Each row is where one point has got to under a steady rotation. How many ticks took it there?
The counts run from 0 to 808.
[106 139 128 103 139 127 126 108 128 123 106 147 143 170 112  95 145  70
 116 117 142 104  96 122 167 106 114 121 137 154 116  91 166 111 117 184
 129 123 133 178 153  86 136 173 115 136 159 156 146 129 153 116  92 115
 166  65 147 150  87 124 173  99 101  71 126 140 111 114 107]
259
[102 158 110 145  53 114 143 111 145 113 163 136 133 127 135 182 112  97
  96 129 137  95 120 134 133 157 129 137 136  96 184 108  72 108  90 165
 143 155 131 149  82  93 114 140 128 114 159 162 152  90 152  96 132 133
 149 108 150  95  92 128 146  90 114 158 153 116 137 128 127]
601
[ 94 150 158  76 177 129 100 117 122 149 139 130 143 119 129 130 147 131
 140  76 112 146 105 130 123  85 112 153 182  62  79 103 168 130 144 164
 114 127 150 112 125 125 119 159 148 110 103 120 143 151  72 113 108 132
 151 158 124 126 104 127 136 119 139  79 132 184 134 140 183]
547
[123 107 133 138 172 127 122 149 177 139 110 122 141 153 137 101  90  97
 113  54 132 155 121 121 134  98 119 137 116 113 112 100 134 121 103 189
 150 151 104 118 113 120 143 161  81 153 129 155 126 194 180 132 142 142
 160  88 163 131 125 129 165  97 154  83 135 162 119  88  99]
468
[122 177 146 151 132 131 138  89 133 116 130 140 189 145 150 166 138 143
 166 121 144 161 143 123 147 124 129 155 113 113 143  91 112 146 162 130
 104 140  92 113 103 141 122 158 181 159 103 199 102 126 116 175 119 134
 125 142 158 124 108 128 126 130 139 105 133 186 128 138 200]
122
[ 85 130 178 145 183 104  93 118 151 120 112 152 133 111 128  91 118 113
 104  76  99 114 145 121 125  82 146 150  89 143 106 101 133  96 115 177
 153 154 154 148 157 142 124 138 157 122 115 172 144  73 165 125 101 154
 102 107 145 144 132  92 111  59 147 124 104 172 146 118 135]
292
[126 126 159 139 154 163 130  95 115 128 128 122 126 158 145 135 118  81
 113 175 152  97 104 156 124 190 112 151 122 157 137 101  99 112  73 155
 162 144 136 135  85 122 158 157 151 111 100 169 104 114 162 138 110  83
 121  92 138 138 133 116 186  89 118  86 124 133 131  95 150]
37
[112 183 140 119  83 126 146  56 141 107 173 162 119 150 137 154 101  93
  91 135 147  95 132 102 134 156 117 148 135  86 155  96 104  66  83 161
 130 125 133 132  88 113 137 119 123 102 119 152 133 132 148 155 147 137
 125 146 167  92 128 136 129  74  90 122 168 158 153 119 137]
377
[103 133 109 107  88 184 107 135  91 136 119 112 128 121 135 158 159  76
 134 146 111 150  97 153 148 122 109 140 173  91 142 127  94 104 149 113
 149 172 107 157  94 101 138 177 198 112 131 153 115  92 136 104 136 117
 134  90 120  78  80 143 159 107 128 127 124  81 110 138 170]
422
[129 155 120 131  57 142 124 120 131  89 148 121  98 126 121 162 109  99
 119 112 113 124 124 145 122  99 160 146 178  82 164 107  96 102 124 157
 148 153 143 158  65 103 100 137 149  89 149 166 139 107 135 151 151 155
 138 129 138  63 102 138 129  84 154 121 178 100 141 142 120]
797
[155 136 111 119 153 182 110 130 130 134 114 118 119 167 107 129 140  74
 156  99 140 141 103 162 118 122 109 191 155 150 110 106 105 133 122 132
 156 151 140 157 105 130 174 171 160 102 117 138 133 110 157 140 150  90
 151  65 101 132 108 104 151 134 176  98 169 163 111 110 118]
54
[157 152 136 126 110 126 135 124 142 135 150 138 104 131 125 200 122  96
 129 118 132  77 111 171 116 126 151 178 175 126 148  70  85 121  95 170
 160 160 189 141  74 132  91 133 150  76 150 130 132  86 114 128 130 117
 120 122 126 102 108 133 134 104 126 139 189 128 131 135 111]
785
[118 175 173 126 182 123 135  75 118 163 145 154 155 158 131 132 138 154
 157 114 161 132 125 137 120 128  99 180 137 112 113  98 117 143 123 126
 103 150 131 121 144 120 140 145 185 147 102 127 142 104 121 123 111  97
 129 123 151 130 113  95 126 157 108 110 117 221 120 145 183]
738
[119 121 160 152  79 173 145 112 104  95 157 134 158 157 141 133 149  81
 138 192 150 170 111 150 130 155 138 135 151 126 137 108 113 124 136 138
 139 149 107 146  75  93 128 178 157 143 131 181 103 119 142 126 120 120
 137  87 129 117  92 150 170 135 124  98 110 108 113 119 180]
230
[102 163 159 139 129 124 157  82 116 111 130 151 175 161 158 109 163 157
 146 109 155 158 153 120 147  94  95 161 118 135 165 109 131 148 131 125
 102 161 112 106 148  85 126 149 187 107 118 177 143  82 150 148 140 131
 128 138 149 116 118 104 132 170 114 107 122 180 142 148 175]
722
[124 154 144 120  79 159 144 117 130 107 172 149 155 128 116 176 138  81
 153 112 141 142 135 131 131 124 119 169 171  51 127  92  99 114 149 144
 119 120 124 129  83 110 127 174 117 117 136 136 157 166 108 113 157 145
 145 133 146  98  88 162 119 120 137 126 195 184 131 129 121]
578
[127 164 158 133  99 106 137 154 132 124 164 176 156 117 131 182 151  88
 131 101 124 129 131 172 109 125 118 130 137 109 141  84 106 143 101 185
 128 148 155 147 114 140 106 166 117 113 160 117 140 138 150  64 138 122
 170 132 150 145  63 125 116 116  99 151 150 178 144 116  77]
591
[146 184  95  94  94 130 142  93 135 102 125 147  88 145 138 165 127 126
 119  99 109 119 141 125 133 129  95 160 121 109 145 106 125 106  67 133
 140 143 144 133  62 145 145 119 147  77 111 135  97 115 115 171 125 123
 153 150 140  90 141 128 150 109 154  92 185 171 159 118 140]
161
[128 195 150  81 119 101 135 104 139 109 163 187 118 146 144 140 153 129
 127 105 120 149 144 137 118 106 104 131 157  94 113  68 156 133  85 180
 107 127 149 142 127 129 111 147 111 123 133 110 123 161 108 125 109 119
 164 173 154 132  83 123 123 127 107  93 142 215 155 130 121]
363
[102 118 172 139 109 144 115 153 116 125 139 137 108  92 188 116 133 114
 106 119  93 177 150 161  98 127 123 136 147  76 134 125 121 113  99 149
 158 180 135 128  76 135 115 166 171 106  87 146 108 141 171 102 164 154
 129 177 143  78 118 113 128  91 134 128 109 134 167  97 127]
200
[ 87  87 131 138 127 108 128 151 161  94 122 116 163 132 143 124 127  73
 100 119 104 130 135 112 141  94 139 150 100 151 118 104 151  99 117 188
 186 139 134 126  84 126 126 165 102  91 118 184 113 133 168 156 112 166
 131 100 121 145 147 138 166  82 150  95 140 114 124  94 126]
680
[104 178 135 138  51 130 133 116 125 101 171 176 141 136  95 181 140  75
 121 142 150 134 131 140 111 135 136 138 156  89 148  90  81 104 126 157
 131 137 131 166 112 109 108 160 116 128 157 130 164 100 122  73 118 136
 148 103 140 105  67 150 105 109 104 153 148 147 125 136 114]
594
[101 166 152  94 100 141 140 116 106 113 136 177 148 112 146 151 143  92
 128 121 132 119 147 121 157 128  61 122 134  69 147 115 122  81 103 166
 109 120 129 160 126 112 146 170 140  94 126 135 142 163 157  93 163 133
 137 157 182  97 104 134 111  83  77 121 164 169 162 110 127]
383
[ 67 157 142 134 104 142 160  90 109 134 165 159 134 146 141 136 132  98
 105 145 152 156 117 126 136 131  92 131 151  99 173 119  94  97 107 128
 133 159  88 125 114  56 112 162 146 124 138 164 140  84 143  97 149 141
 136 136 181  79 110 143 161 131  86 110 122 115 128 127 156]
2
[ 87 170 128 104 102 134 136  85 120 121 183 184  82 142 113 141 141  86
 102 139 130 136 140 132 121  94 124 167 167  94 122  87 113  78 112 144
 159 155 140 146 116 112  99 135 155  89 123 113 137  74 122 108 145 161
 114 144 126  76 122 144 115 102  85 128 153 133 137 139 133]
182
[118 142 126 106 154 186  97 118 129 126 117 149 100 156 109 122 139  81
 142 122 133 180 127 132 124  88 134 151 157 132  71  90 118 113 146 143
 172 144  97 163 120 156 154 178 144 152  90 153  75 119 137 156 124 137
 116  80 114 123 121 128 134 106 147  78 123 141 108  99 167]
658
[146 153 162 108 102 111 105 144 127  95 144 154 120 115 130 158 162  76
 135 130  93 111 120 163 104 104 151 142 172 116 110  76 135 110 108 188
 138 134 204 173 104 141  91 150 157  94 164 120 137 116 109 114 102 123
 150 144 130 141  85 132 126  88 127 119 159 163 150 120 111]
783
[106  96 124 153 177 126 126 146 158 157 129 136 136 157 117 164 132  82
 117 122 147 112 103 152 128 102 127 181 132 169  99  68  82 132 113 170
 198 161 122 113  97 161 125 156 100 114 114 122  94 103 141 141 119 140
 109  79 112 144 154 128 168 102 141  91 143 135  97 102 132]
669
[105 142 177  86 158 112 117 116 131 141 158 133 146 120 128 137 138 115
 132 101 114 118 113 140 128  83 121 147 191  84  76  87 157 114 133 184
 112 118 169 124 129 130  93 159 132 112 120 105 152 154  87 119 103 151
 140 173 121 140 105 144 135  90  99  99 137 175 130 140 173]
555
[111 114 183 157 117 125 111 162 118 147 159 140 107  99 164 126 137 106
 112 122 102 190 132 180  86 150 127 121 141  93 121 124 110 126  89 149
 142 189 132 121  91 146 115 164 162 124  79 130 116 124 169  68 127 118
 138 145 128  98  98 116 118 106 133 130  88 148 151 111 133]
208
[107  88 133 134 156 127 108 136 141 175 116 108 115 144 148 137 126  96
 103 102 110 133  79 185 138 111 124 110 167 142 110  86 148 146  90 194
 155 175 111 123 112 105 103 150 122 132 138 126 105 130 151 106 100 120
 162 102 127 125 106 122 195 101 120  89 105  91 115 116 133]
444
[118 163 122 123 105 137  90 113 116 128 115 134  84 137 154 122 118 132
 106  92 110 160 117 162 110 158 115  91 117 107 158 125 117 125  73 140
 130 189 100 155 111 120 126 143 162 148 111 154 110 101 180  95 114 107
 178 113 144 101  72  97 134  99 141 111  84 134 167 119 139]
620
[102 144 144 143  91 142  99 107 117 124 153 144  88 113 137 160 138  84
  91 164 116  98 123 157 106 175 142 140 125 121 148 117  78  88  90 140
 160 178 139 160  78 137 122 134 177 116 100 138 125  66 152 104 109 116
 118 108 106 102 103 114 138  77 106 148 116 119 139 118 161]
409
[131 101 164 151 109 136 132 158 118 121 116 109 149 136 182 136 147 106
 124 143 121 167 108 178 140 177 112 107 138 131 146 116 129 145  84 161
 133 168 110 122  74 105 129 187 138 119 123 182 104 166 165 110 102  96
 168 121 144 129  92 116 178 116 128 100  97 114 132  98 144]
232
[125 174  81  84 108 124 139  91 145 111 125 137 122 151 137 201 122 123
 111 101 123  83 123 113 161 127  79 148 131  92 151 106 130 101  88 153
 138 126 122 125  75 121 149 115 136  77 125 141 132 118  93 163 125 125
 155 145 147  91 137 137 172  83 132  96 191 147 144 136 149]
157
[123 164 153 147 171 141 106 100 141 125 109 164 112 152 105 107 123 115
 134  79 142 133 151 135 115  73 141 192 123 160 124  76 111 116 126 141
 150 156 134 167 158 145 149 145 165 131 111 155 137  73 171 148 140 137
 108  71 139 129 122  91 106 114 134 106 140 189 119 124 121]
286
[ 91 135 130  86 131 150 121 113 128  98  80 137 136 167 118  95 133  79
 130  97 130 101 105 114 179  90 100 126 131 140 124 101 155  93 126 174
 130 125 127 185 164  84 146 175 140 124 155 176 148 137 175 149 137 136
 146  76 156 145 100 120 157  87 123  82 137 137 138 112 107]
267
[145 124 117 141 102 159 115  96 163 125 129 112  98 180 103 122 103  87
 106 113 143 166 119 157 110 161 136 134 134 117 107 107 117 127  75 151
 136 170  99 137  67 106 157 153 102 163 127 158 126 123 145 135  80  99
 187  55 128 115 101 130 173 114 164  70 114 151 133 105 144]
245
[111 192 138 106 115 119 167  85 121 129 173 176 136 157 136 166 131 110
 127 121 167  98 120 127 152 123  86 151 154 101 157  73 103 104 105 171
 126 128 141 137 124 107 126 150 131 102 138 131 142 134 132 124 150 113
 124 138 164 103 117 140 120 106  57 122 184 167 127 129 119]
374
[104 166 153 106  99 126 127 117 130 106 152 153 126 119 148 137 120  98
 103 122 116 108 141 113 143 159  98 120 122  63 147 129 126  78  84 167
 130 113 137 155  94 126 157 144 130 102 119 148 145 159 159 109 153 142
 145 161 176  94 111 127 127  51  96 128 158 167 173 112 113]
384
[103 166 123 122 145 156  95  98  94 174 119 155  83 163 121 157 138 133
 125 115 135 127  91 174 139 117  96 117 161 141 146  90  91 135 118 146
 147 187 103 171 142 122 128 148 176 148 132 116  93  75 152  83 125  96
 131  87 142 106  76 106 144 123  86 112  90 124 116 135 144]
630
[151 157 162  92 117 133  89 139 126  98 143 150 119  99 115 153 149  93
 155 107  98 128 127 159 105 114 138 152 166  99  76  96 143 104 116 167
 120 134 193 167  95 155 119 152 140 108 136 124 134 134  96 116 105 112
 143 131 117 146  81 131 127  93 153 115 165 194 162 110 126]
775
[114 136 111 127 186 170 111 135 133 160 118 147 123 151 107 152 143  77
 144  94 142 146 102 150 129  82 116 166 159 139  74  74 108 130 156 160
 179 157  93 141 115 161 156 173 129 135 113 108  98 128 139 119 143 135
 120  71 119 125 128 128 157 118 132  83 141 149  90 105 137]
662
[114 129 135 107 125 163 123 150 119 134 115 129 152 156 125 120 141  77
 147 105 137 169 102 136 135 134 100 119 147 103 110 114 143 128 123 156
 121 144  81 165 114 101 147 192 119 151 143 147 135 151 141  94 106 106
 204  61 128 144  68 128 176 131 151  78 115 154 115 105 129]
243
